Look-ups in named tables: a row name and a column name give one cell, copied from the table.

Table kek
,tul,rop
neleba,5.062,46.358
nit,63.862,35.111
sivu,-22.781,33.239
beg,-45.334,29.670
febisif,-16.644,-4.605
ruri,-43.574,-95.992
sir,-15.946,26.801
pepu,25.286,-3.220
faku,-18.258,-0.407
sop,10.722,35.278
vuf,22.308,9.303

rop of nit: 35.111
rop of sop: 35.278
tul of sop: 10.722
tul of nit: 63.862
rop of beg: 29.670
tul of pepu: 25.286
rop of neleba: 46.358
rop of febisif: -4.605
rop of sivu: 33.239
rop of ruri: -95.992
Row with the largest tul: nit

zolo.tsv
	loti	rogepe	par	ginive	sus	fitom	tez	dek	rivis	timenuz
vabilo	63	79	75	213	96	65	160	116	83	151
nenure	145	164	142	111	124	150	97	144	155	100
tebus	157	178	147	107	121	164	92	153	163	93
vovo	133	153	135	122	123	139	102	140	145	104
giz	62	75	73	218	98	62	163	116	82	153
gobor	164	186	151	102	119	172	92	156	168	87
kore	148	168	143	112	124	155	94	147	154	98
segive	165	187	153	101	119	172	89	157	168	89
kobesu	102	119	111	152	119	104	118	122	119	125
biz	119	138	124	135	123	122	108	131	131	114
fif	189	212	163	94	109	201	86	178	186	77

tebus, fitom -> 164
vovo, par -> 135
giz, fitom -> 62
nenure, timenuz -> 100
biz, dek -> 131
kore, tez -> 94
fif, loti -> 189
vabilo, dek -> 116
fif, tez -> 86
giz, rogepe -> 75
vabilo, sus -> 96
gobor, tez -> 92
nenure, par -> 142
nenure, loti -> 145
vabilo, fitom -> 65
tebus, ginive -> 107
gobor, loti -> 164
giz, par -> 73
kobesu, rivis -> 119
tebus, rogepe -> 178

govelud =
|  | zikif | kas | dip | dabupum | valu | zun |
|---|---|---|---|---|---|---|
| mavom | 4754 | 6688 | 4849 | 4345 | 1714 | 4315 |
| nor | 7265 | 5518 | 6140 | 5300 | 13 | 6919 |
| rak | 4970 | 6219 | 3728 | 3412 | 1330 | 3595 |
| timimob | 7548 | 5085 | 6816 | 5364 | 584 | 7460 |
| guvo | 2028 | 5385 | 2218 | 2935 | 3761 | 2246 |
| kov | 90 | 3176 | 1270 | 2720 | 7106 | 64 |

mavom, kas => 6688
rak, kas => 6219
guvo, dip => 2218
guvo, zun => 2246
rak, dip => 3728
nor, valu => 13
rak, zikif => 4970
timimob, kas => 5085
timimob, zun => 7460
rak, dabupum => 3412
guvo, kas => 5385
timimob, valu => 584
nor, zikif => 7265
rak, valu => 1330
timimob, dabupum => 5364
kov, dabupum => 2720
mavom, zikif => 4754

kal =
columns: sufasar, sunima, vifa, tibe, sot, bipoved, mubaba, mumadek, lig
kodegen: [-55.2, -34.4, -45.2, 77.5, -39.7, -53.1, -2.5, -55.4, -54.2]
vubobu: [-21.7, -27.4, -1.2, 3.1, -13.7, 18.7, -55.6, -34.9, -32.4]
zela: [-45.3, -29.8, -45.7, 51.3, -39.1, -70.4, 13.3, -49.4, -37.3]

kodegen, lig: -54.2
zela, sot: -39.1
zela, mumadek: -49.4
kodegen, sufasar: -55.2
vubobu, sunima: -27.4
vubobu, mumadek: -34.9
vubobu, sufasar: -21.7
vubobu, vifa: -1.2
zela, sufasar: -45.3
kodegen, mubaba: -2.5
kodegen, sot: -39.7
vubobu, bipoved: 18.7

fub
|  | gik | gukeg | retuf | rivak | gaf | sude |
|---|---|---|---|---|---|---|
| rataf | -87 | 44 | 225 | -55 | 38 | 346 |
| nem | 102 | 101 | 87 | 103 | 121 | 110 |
| zopena | 301 | 267 | -112 | 227 | -311 | 298 |
| luta | 113 | 205 | 134 | -116 | -167 | 501 |
| pefigus | 50 | 135 | 169 | 122 | 114 | 165 |
| fud | 94 | 86 | 203 | 55 | -30 | 297 |
| vene | -351 | -229 | 543 | -121 | 761 | -108 |
| sirav | -298 | -68 | 442 | -227 | 356 | 230 |
| mas | 115 | 134 | 134 | 131 | 117 | 71 |
| gil | 634 | 452 | -335 | 325 | -474 | 357 |
| likanuv | 493 | -61 | 117 | 634 | 796 | -902 |
| kot | 452 | 87 | 14 | 367 | 188 | -211 |

rivak of mas = 131
sude of gil = 357
sude of zopena = 298
gik of sirav = -298
gaf of sirav = 356
retuf of nem = 87
gukeg of mas = 134
rivak of zopena = 227
sude of sirav = 230
Row with the largest rivak: likanuv

lep =
        meval  vikud
mok         7     90
bal        16     75
bul       109     65
kugofe     61     77
pokubi     63     82
zaz       103     68
resu       59    193
ded        12     84

meval of pokubi: 63
vikud of ded: 84
meval of mok: 7
meval of ded: 12
vikud of zaz: 68
meval of bul: 109
vikud of resu: 193
meval of bal: 16
vikud of bul: 65
vikud of kugofe: 77
meval of kugofe: 61
vikud of bal: 75
vikud of mok: 90
meval of zaz: 103
vikud of pokubi: 82
meval of resu: 59

Table zozu
|  | meb | buvunus | gar | repuf | kadu | rivike | ropif | filud | nis |
|---|---|---|---|---|---|---|---|---|---|
| logikuf | 3.915 | 9.815 | 5.240 | 9.882 | 9.874 | 9.886 | 6.465 | 9.884 | 9.951 |
| siteti | 9.982 | 8.247 | 9.977 | 9.930 | 7.632 | 8.644 | 9.655 | 6.102 | 5.456 |
| rolozeg | 9.926 | 8.735 | 9.901 | 9.964 | 8.555 | 9.364 | 9.883 | 5.742 | 5.251 |
| medelov | 9.048 | 2.638 | 9.080 | 9.913 | 7.853 | 7.326 | 9.102 | 3.351 | 2.748 |
| suso | 2.788 | 8.009 | 2.827 | 2.297 | 7.217 | 5.781 | 3.387 | 7.942 | 9.615 |
| butaz | 2.743 | 8.527 | 2.911 | 2.454 | 5.960 | 5.384 | 3.469 | 7.415 | 9.068 |
| depop | 3.419 | 8.973 | 3.671 | 2.364 | 2.661 | 3.925 | 3.322 | 3.895 | 4.516 |
| mipa | 2.435 | 8.474 | 2.688 | 2.340 | 3.853 | 7.540 | 2.908 | 8.410 | 6.653 |

What is the filud of suso in zozu?
7.942
What is the filud of medelov in zozu?
3.351
What is the gar of logikuf in zozu?
5.240
What is the nis of medelov in zozu?
2.748
What is the repuf of butaz in zozu?
2.454
What is the rivike of mipa in zozu?
7.540
What is the meb of butaz in zozu?
2.743
What is the meb of suso in zozu?
2.788
What is the buvunus of rolozeg in zozu?
8.735
What is the gar of medelov in zozu?
9.080
What is the meb of mipa in zozu?
2.435

Table lusav
,vimiket,lifi,pabome
nusezi,16,580,85
nobiga,32,36,-335
fuz,-480,625,-93
minefaf,-590,587,33
fida,-392,638,-105
katizu,-155,623,-74
gozalez,-266,586,43
menuper,-24,509,282
gal,-286,678,-401

lifi of fuz: 625
pabome of menuper: 282
pabome of minefaf: 33
lifi of katizu: 623
vimiket of gozalez: -266
pabome of fida: -105
pabome of katizu: -74
lifi of gozalez: 586
pabome of nusezi: 85
lifi of fida: 638
vimiket of minefaf: -590
pabome of gozalez: 43
pabome of fuz: -93
pabome of nobiga: -335
pabome of gal: -401
lifi of nusezi: 580
vimiket of katizu: -155
vimiket of fida: -392
Which row has the largest lifi? gal

zudaror =
	ravozin	kuz	gev	raf	palarum	nama	nezodu	pif
fefut	478	247	820	833	820	795	618	557
logofi	448	477	647	563	551	406	656	428
fizun	737	382	485	521	716	457	362	297
kigor	851	725	405	324	278	447	754	293
nit	288	273	849	839	592	435	813	666
kugu	678	270	574	639	819	533	317	297
megitub	262	680	302	296	411	405	294	849
zimalok	677	306	587	601	764	508	392	303
pimaz	383	253	841	842	791	850	802	841
mufis	345	582	821	792	326	358	823	644

logofi, raf: 563
kigor, nezodu: 754
megitub, gev: 302
zimalok, ravozin: 677
megitub, palarum: 411
nit, kuz: 273
zimalok, pif: 303
pimaz, nezodu: 802
mufis, nama: 358
zimalok, kuz: 306
mufis, nezodu: 823
fefut, pif: 557
nit, gev: 849
fefut, palarum: 820
logofi, palarum: 551
mufis, kuz: 582
pimaz, gev: 841

gogokil
cols = sez, mel, vad, rumodub
dudif: [8457, 2575, 3452, 5305]
gatusom: [8716, 1059, 2799, 4037]
dubo: [8038, 7867, 6103, 4295]
puf: [2378, 3941, 9648, 9593]
gos: [6689, 3926, 8929, 9274]
fak: [3069, 6060, 5620, 5081]
kef: [8807, 3893, 3690, 3622]
rus: [9011, 7971, 4598, 3434]
fibegok: [1624, 2519, 9761, 9679]
der: [8359, 1195, 2910, 4081]
zevelap: [7273, 7316, 9572, 9612]
bap: [8116, 1670, 4507, 4853]

sez of gos is 6689
mel of dubo is 7867
vad of dudif is 3452
mel of kef is 3893
vad of rus is 4598
sez of puf is 2378
mel of der is 1195
vad of bap is 4507
rumodub of gos is 9274
rumodub of fibegok is 9679
rumodub of gatusom is 4037
vad of kef is 3690
sez of der is 8359

